0: [ 85 125  91 134 164 131 130 169  99 165 162 126 178 149  90 163]
1: [173 157 106 117  60 177  93 133  92  68 110 110 128  97 169 213]
2: [158 111  80 134 138 165 120 187  81 161 159 147 129 126  89  91]
3: [166 160 136 101  84 183 100 105  92  84 112  91 137  97 198 141]
4: [159 128 155  90 133 112  84  11 164  95  70 176  89 152 156 144]
5: [111  95 100 166  90 113 165 156 158 180 161 122 173 116 100 119]
6: [162  89  88 132 133 159 118 176 104 132 124 162 119 119  95 155]
7: [122  78 110 184 128 133 171 168 146 143 133 130 128  81  89 116]
8: [104 132 173 154 107 135 152 134 131 114 133  87  86 108 138 132]
9: [108 115 169 152 166  91 178 115 200 173 156  99 145 125 144 112]
10: [116 109 126 156 155 116 160 160 149 174 155 121 140 129  98 120]
11: [ 60 160 152 106 168  90 138 106 147 160 157 119 166 184 155 130]
12: [136 142  67 125  76 160 132 153  91  63 119 100 143  73 128 108]
13: [175 102  90  95 150 108 105  95 150 106  80 172 115 157 159 134]
14: [155 117 172  89 149  97  81  55 183 100  67 186  76 165 147 147]
15: [ 73 119 135 122 177  88 130 131 113 175 158 127 174 153  87 163]
16: [ 66 142 142 116 166  80 142 121 158 165 151 105 190 169 158 142]
17: [104 115 163 166  77 147 144 129 112  99 121  87  86  71 118 136]
18: [136  97 120 164 121 147 157 158 133 133 131 126 137  91 118 136]

[114 101 131 161 159 110 164 162 156 172 151 124 135 125  93 119] 10 7 5
[110 201 183 104 109 158 106 103  77 135 151  76 137 173 208 127] 3 11 8
[146 106 111 163 102 160 146 158 111 140 141 125 146  85 102 125] 18 7 6
[102 184  97 100 145  99 125 118 118 133 156 117 153 177 152  45] 11 16 10
[173 172 145  94  65 189  87  96  78  73 113  91 115  94 194 130] 3 1 12
[166 152  96 117  84 168 100 139  97  91 122 120 129 114 150 182] 1 3 12
[165 166  53 105 138 163 113 160  67 152 164 135 128 156 131  92] 2 6 0
[162  98  83 126 151 136 127 172 121 127 121 155 120 132  83 127] 6 2 18
[104 107 143 166 164  97 175 151 172 178 155 113 140 127  99 111] 10 9 5
[104 112 165 156 170  90 174 123 194 171 157 100 148 127 133 111] 9 10 16
[137 104 100 148 177 111 167 159 178 158 147 136 138 136 105  74] 10 7 9
[102 111 146 165 145 103 168 145 162 157 143 115 124 113  95 107] 10 7 9
[ 89 170 130  90 152  81 125  91 137 107 142 123 120 184 134  44] 11 16 9
